One turning vector, and how many steps it has turned
The counts run from 0 to 841.
[106 125 162 144 178 124 132 132 125  91  90 126 120 126  98  79 124 136
 148 139 125 101 138 172 129 121 128 188  88 142 141 120 159 124  95 147
 128 142 150 131 154 155 112 101 192 121  98 151 126 116 133 105  95 171
 121 118  83 141 147 103 166  79 150 172 120 118 128 107 128 106 131 130
 162  91 107 153] -> 7
[118 134 123 108 188 120  76 104  98 130 164 132 113 130 117  65 167 122
 157  99 156  72 142 128 114 132 174 127 102 119 138 131 118 113  81 110
 123 131 136 169 148 153 106 143 104 178 128 130 106 144 131 145 174 164
 123 103 115 177 132 134 147 129 119 134 156  99  90 112 152 133 143 129
 148 150  92 101] -> 650
[125 109 149 153 133 142 103 137 143 149  95 173 134 119 157 124 161  87
  91 121  97 146 135 131 106 156 182 135  84  84 142 135 116  96 115 117
  99 167  64 152 159  96 171 141 109 146 119 157 113 169 141 175 149 124
 123 147  84 102 144 104 141 105 133 128 117 120 109 127 192 149 148 135
 133  98 114 120] -> 38
[123 185  83  90 157 130 132 163 124 109 142 167 165 129 115 127 117 116
 148 162 124  97 116 142 107 108 108 172 106 157 138 110 168 163 148 103
 131 149 117 157  91 114 135 144 143 111 181 146 115 115 151 148 145 159
 154  89 101 175 110 114 154 136 117  72 134 129 106 115 111 168 132 122
 160 135 128 158] -> 800
[112 118 161 196 113 142 150 157 164 148  80 158 162 113 169 125  92 124
  97 149  86 130 118 122 130  83 114 141 108  95 107 137 123 177 136 179
 134 139 146 128 115 114 109 122 172  85 145 154 111  92 144 132 107 128
 127 106 120 123 156 154 150 157 120 148 102 149 154 139 133 106 113 128
 101  76 132 107] -> 131
[ 92 167 144 118 166 123 107 134 130  80 120 109 125 147  82  85  99 126
 150 151 138  81 118 166 156 134 128 186  92 125 151 142 144 134  93 132
 127 140 178 128 136 151 122 114 149 138  97 121 148 112 121 104 131 168
 148 104  69 163 153 125 151  96  92 121 166 117 128 101 126  88 146 118
 133 112 111 151] -> 8
[102  99 138 139 194 134 133 132 170 147 124 156 139 120 132 147 151 116
 104 163  92 152 123 130 118 121 102  86  98 108 123 124  92 151 167 120
 110  86 129 144 147 106  85 144 163 125  90 134 122 123 137  91 174 135
 136 130 135 139  96 164 184 172 117 157 108 144 121 131 162 113  69 137
 146 100 156 171] -> 769
[111 133 112 147 143 102 151 131 102 147  90 127 159 168 106  97 155 145
 147 103 112  89 130 136 144 129  93 170 168 143 100 151 108 104  79 116
 144 150 162  91 182 159 154 112 113 134 136 103 115 104 100 119  80 186
 155 163  86 114 190 105 138 109 158 104 108  87 126 115 144  96 156 122
 112 114 146 136] -> 565
[128 151 131 149 187 153 170 156 192 158  97 179 115 119 166 120 127 132
 125 164 100  97  92 141 125 101 150 154 109 104 139 103 122 126 142 145
 137 175 144 156  75 137 138 131 111 124 136 141 111 147 133 132 125 151
 101 128 125 129 141 148 108 144 109 134 161 154 127 139  92  86 126 101
  91 118 117 137] -> 136
[110 152 148 168 106  96  92 165 136 133  89 129 177 127 136  85  94  84
 109 147  89 141 153 115 112 115  78 124 120 162 128 168 110 115  88 103
 133 187 104 101 166 100 117 141 152 114 141 148 112  89 136 147 102 144
 131  80 107 114 176  81 171 128 136 103  91 130 155 107 143 142 152 141
 118  97 118 128] -> 414
[115 148  91 149 139 121 150 150  94 145 130 185 145 110 156 161 161  98
 135 146 122  71 135 144 112  95 171 166 128 121  96 156 134 190 160 113
 116 127 103 151 101 139 151  77 120 144 149 153 121 113 124 171 157 178
 173 100  97 148 137 162 116 135 112 111 138 106 137 127 178 138 156 119
 114 112 106  87] -> 192
[ 96 107 132 131 197 146 125 133 146 104 106 144 114  95 119 126 136 185
 139 140 121 113 139 138 130 123 111 164  98 120 158 126 143 149 104 104
 124 148 163 136 173 192 121 109 174 140  75  98 137 148 117 134  93 148
 143 134 112 111 136 106 155 132 140 182 147 117 134  79 150 109 149 144
 176  94 142 128] -> 706
[153 115 107  92 158 147 133 140 107 168 122  93  98 106 197 114 126 124
 116 159 127 111 118  81  44 115 138 126 145 117 102 134 124 157 135 133
 127  86 146 162 125 101 112 135 142 147 117 157 109 186 119 118 139  94
 125 142  75 117 135 108 127 104 137 154 110 139  99 175 179 159 155  94
 153 156 156 145] -> 376
[102 140 154 181 112 100 135 149  97 161 108 141 160 153 144 108 128  86
 112 152  99 115 120 145 130 108 153 141 128 114  78 171 117 123 129 162
 130 148 113 111  99  98 108 114 188 150 147 160  99  77 138 105  92 149
 129 133 129 147 145 108 148 104  91 132  70 132 123 151 143 119 109  88
  80 111  84 133] -> 346
[109 135  93 144 158 145 136 117 173 111 105 164 104 136 118 181 138 149
 125 181 111 115 113 148 133 145 124 175 118 103 154 124 171 186 139 104
 124 128 132 164 108 150 116 119 162 140 109 114 155 130 118 128 144 123
 131 138  85 166 112 129 164  76 109 127 125 130  94 119 138 154 136 136
 166  89 151 156] -> 704
[100 107 125 157 148 148  93 151 157 113  96 148 159 124 154 142 128 109
 137 121 110  92 164 187 149 143 124 108 111 120 146 141 111 129 131 130
  86 151 140 117 138 127 130 146  67 117 126 100 118 119 134 189 150 166
 161  95 108 135 116 166 140 144  71 115 172 132 136 134 168 123 127 120
 130 128 126 111] -> 41
[140  79 142 125 150 176 117 138 156 141  71  97 115 150 178 121 111 156
 153 101  89  91 105 130  95 142 134 140 142  93 143 133 136 113 136 154
 127 142 133 148 140 125 154 134  97 110 136 128  97 186 142 153  95 124
 127 141  59  88 190 140 100 118 143 161 158 138 106 139 150 114 180 107
 125 139 131  90] -> 208
[104 144  75 157 115 112 100 102 133 151 149 191 124 120 149 130 151 109
 129 130 134 106 128 146 144 162 150 165 138 118 149 110 108 126 114  85
 109 176 100 174 112 132 129 131 120 179 162 114 112 111 117 179 180 143
 110 105 126 154 124 100 145 102 102  85  94 114 102 122 120 178 148 135
 143 108 130 128] -> 96
[114 120 115 137 127 127  92 143 116 131 108 161 143 170 127 120  96 117
  96 103 112 125 145 153 114 134 148 140 107  91 154 134 121 120 128 166
 107 171 106 154  81  99 137 106 147  94 183 147  83 126 147 158 135 164
 127 102 124 165 147 157 110 131 104 123 119 174  96  93  82 155 146 115
  82 129 106 116] -> 744
[111 150 134 103 149 154  85 137 166 118 136  76 123 128 111  55 131 160
 144 148 126  87  97 108 125 113 120 161  91 117 163 129 126 109  82 107
 169 149 151 147 165 148 141 134 100 140  89 130 155 129 114 143 124 124
 109 109  89 146 186  91 136 134 163 118 155  89  97  87 127 105 174 128
 127 116 137 104] -> 167
[ 90 111 110 152 125 131  89 136 124 146 100 137 175 130 100 106 113 160
 122 113 124 123 146 124 130 159  82 165 136 122 172 114 116 129  78 119
 112 146 143 120 196 145 147 114 175 131 103 106 113 109 100 145  98 140
 118 124 121  94 140  84 170 102 144 109  65 140 136  70  98 134 166 165
 146  79 160 145] -> 638
[ 93 160  66 114 116 149 144 115 139 138 105 104 121 165 156 120 117 145
 146 121 162  72 122 131 140 141 111 124 152 136 145 109 104 173 102  78
 129 152 174 125 117 143 118 147  91 138  93  92 153 135  92 143 141 142
 167 186  85 160 124 142 115 106 103  81 156 136 143 134 145 108 128 131
 117 170 169 152] -> 466
[100 124 110  99 155 122  81  83 127 132 150 138 120 165 103 135 159 125
 147 119 116 112 151 142 146 142 154 105 136 116 134 156 135 101 100  87
 131 132 110 139 115 114 109 133  89 163 131 116 111 142 121 124 180 142
 154 150 111 202 138 158 116 124  89  96 128  89  50 111 147 130 104 119
 135 133 104 148] -> 494
[116 108 122 122 151 135 106 126 154 155 131 137 128 138 161 116 124  99
  90  95 103 150 174 137 102 154 153  91 116 110 126 150 119 109 156 123
 115 126  91 163 116  65  96 157 110 110 200 171  98 161 152 159 180 128
 110  92 107 154 137 149 152 135 122 107 130 137  91 109 123 165 125 126
 145 139 110 113] -> 586
[117  69 142 144 140 158 112 112 123 151 105  98 152 188 153 182 171 126
 113  92  84 145 142 145 130 146  97  79 123 109 132 145 119 104 149 162
  93 105 130 102 159 105  94 156 134 134 100 132 111 153 138 126 116 139
 110 153 103 105 130 135 148 113 109 153 112 150  82 108 194 142 124 104
 144 130 121 124] -> 596
[ 94 153  91 160 142 107 120 144 112 118 109 137 167  84 135 129 150 111
 129 123 113 114 156 150 135 154  95 137 144 157 124 118 120 158 130  59
 106 155 127 143 156 135 101 192 129 154 148 108 131 107 137 177 130 125
 132  96  93 141 115  94 185 111  90  88  97 111 152 140 152 161 118 142
 194  87 139 155] -> 796
[ 90 142  88 108 151 126 108 103 173 131 143 156 137 134  95  98 152 133
 126 135 130  77 106 127 135 145 128 133 131 118 140 117 118 116 118  66
 153 131 129 184 116  96 119 165  95 145 146  95 140 114 125 142 186 135
  83  82 108 186 118 153 166 137 126  91 145  77  84 102  85 131 134 147
 164 104 132 138] -> 169
[129 139 138 172  93 113 114 135  96 146  93 154 172 135 162 125 153  81
 102 140 125 179 169 135 101  97 147 127  99 109  97 185  77 147 107 115
 134 128  91 119 138 110 105  95 177 135 127 178 106 128 149 120 101 129
 163 131  98 130 134 109 161 124 133 151  63 101 137 122 190 163 134 122
 102 116 137 140] -> 189
[ 82 164 104 134 165 137 160 112 141 139 114 162  86 146 120  88 129 137
 125 128 126  84  91 127 186 181 165 178 149  98 120  81 136 148 102 123
 138 153 171 175  92 136 125 154 128 162 119  95 114 114 109 118 123 157
 101 190 102 154 140 153 121 103 140 108 129 114  98  86  69 125 101 132
 124 117 142 148] -> 237
[ 86 165 122 157 161 110 167 143  78 157 133 157 161 139 146 104 170  85
 118 106 102 171 162 149 113 136 122 121 158 142  84 143  98 120 129 103
 112 134 106 144 143 113  89 139 166 133 172 158  96 102 142 122 120 143
 107 148 134 145 105 106 156 108 135 102  66 115 131 112 158 165 103 158
 161 132 123 143] -> 728
[101 162 125 158 164 107 117 130 128 172 162 193 150 148 169 135 138  79
 125 161 111  74 133 122 114 129 137 116 100 128 137 138  93 110 147 110
  99 137  98 145 109 106 139 115  84 164 103 137 133 118  90 128 178 186
 140 115 107 127 114 147 123 140  94  83 122 151 123 131 192  88 112  98
 101 123 117 134] -> 352
[109 155 117 109 137 129 161 139 113 120 105  92 143 139 103  54 126 145
 127 106 135  96 114 108 100 108 129 166 146 113  94 149 134 149 100 153
 181 136 176 150 130 132 135 129 155 101 158 150 107 149 130  97 101 118
 123 131  80 154 181 148 124 136 180 157 138  92 112 110  72 126 159 104
 116 128 148 135] -> 716
[124 107 153 134 130 133 125 168 142 168  93 140 201 153 155 153 132 137
 116 154  77 136  71 116  96  78  87 132  96 127 118 132 135 116 139 155
 129 106 117 103 119 105 154 142 154 132 126 161 114 109 147 101 103 128
 123 137 124 135 129 151 126 154 102 164  94 153  72 147 154 131  97 110
 108  78 142 135] -> 286
[106 121 141 153 114 111 101 158 146 201 130 153 155 144 171 103 129 103
 111 156 106 111 105  89 123  97 105 132 104 112 136 154  68  83 103 124
 139 147 108 122 152 121 145 140 115 168 123 134 113 100  99 147 127 156
  98 121 150 114 161 129 120 166 127 135  85 128  99 124 150 105 123 111
  62  77 117 102] -> 510
[115 136 157 146 132 140 108 116 136 111  90 129 117 147 152 115 115 110
 148 105 127 108 165 165 137 137 160 129 126 115 124 181 129 125 103 133
 112 160 145 124  72  90  99 114 108 123 158 142 107 134 160 153 108 143
 179  77 102 163 169 169 119  75  85 128 146 153 112 159 134 109 151 107
 107 172  69 115] -> 589
[108 135 129 148 134 105 141 132  61 148 126  95 157 135 159 117 176 124
 123 137  97  99 140 114 137  96 109 128 130 156  97 160 109 103  67 137
 130 171 125  85 186 166 130 132 142 173 135 125 135 114  94 153  98 165
 136 139 107 116 177  91 106 162 125 141  89 107 140  96 184 115 136  89
  90 117 106  98] -> 25
[ 95 143 129 167 193 150 138 127 186 155 116 195  74 116 168 128 132 139
 105 144 117 112 107 152 151 133 182 114 116 106 142  99 114 139 134 100
 119 165 153 157  73 110 102 135  73 142 126 118  99 149 124 123 161 151
 116 156 124 133 103 162 118 150  75 130 169 151 124 140 132  87 104 130
 114 136 121 124] -> 137
[103 112 172 149 113 126 118 115 118 156 123  94 117 180 147 114 167 121
 137 107 108  99 131 134 146 122 127 111 140 108 123 166  94  87  92 154
 137 170 132 118 126 136 105 124 151 158 111 119 136  90  95 157  91 133
 106 142 135 116 163  95 121  88 114 161  98 121  89 122 186 124 158 109
  83 121  88  78] -> 821
[146 128 128  93 121 122 133 136  56 133 119  95 192 176 124 110 176 112
 125  99 127 123 129 117  74  78 129 111 127 141  94 166 100 117 119 158
 139  86 115 113 174 132 111 133 160 130 145 161 120 131 128 105 108 139
 140 139 122 174 146 139 116 152 139 152  94 100  83  93 175 164 135  88
 130 149 126 132] -> 500
[ 64 145  98 173 112 121 114 148 110 140 121 153 177 142  96 133 122 119
 127 137  95 107 138 172 175 164  89 162 138 136 137 147 109 125 111 120
  87 175 125 106 140 125 128 120 155 166 127  99 123  77 109 137 132 174
 149 103 121 136 122 117 158 121  99  73  87 162 128  74 105 134 146 127
 106  95 119 155] -> 255
[119 113  92 138 143 147 120 150 144 126 102 196 129 129 147 150 121 104
 114 136 117 109 151 177 100 149 184 145 131  68 141 123 116 155 158 149
 122 138 104 160  57  90 137 102 107 121 183 153  76 162 151 154 164 169
 152 128  96 161 108 210 114 140  88 134 125 150 112 132 127 126 124 113
 107 152 126 148] -> 361
[106 165  69 107 176 129 119 111 160 124 110 154 135 143  98 113 140 131
 151 148 144  82  92 112 134 142 149 151 122 105 118 108 141 161 126 112
 143 109 143 163 110 129 148 132  93 153  80 100 130 124  92 102 169 150
 142 172  59 174 119 163 125 134 128  96 162 121  89 116 121 104 107 105
 157 114 165 175] -> 393
[117 102 133 171 170 169 123 139 128 141 110 158 150 113 155 123 147 115
  90  93  99 126 166 132 139 132 121  87  80 105 155 132  70 130 131 140
  83 157 106 110 170 134 119 139 126 135 135 125 108 129 125 189 135 157
 119  97 112  86 136 138 162 174 140 143 129 140 172  64 183 135 144 158
 116 126 123  95] -> 198
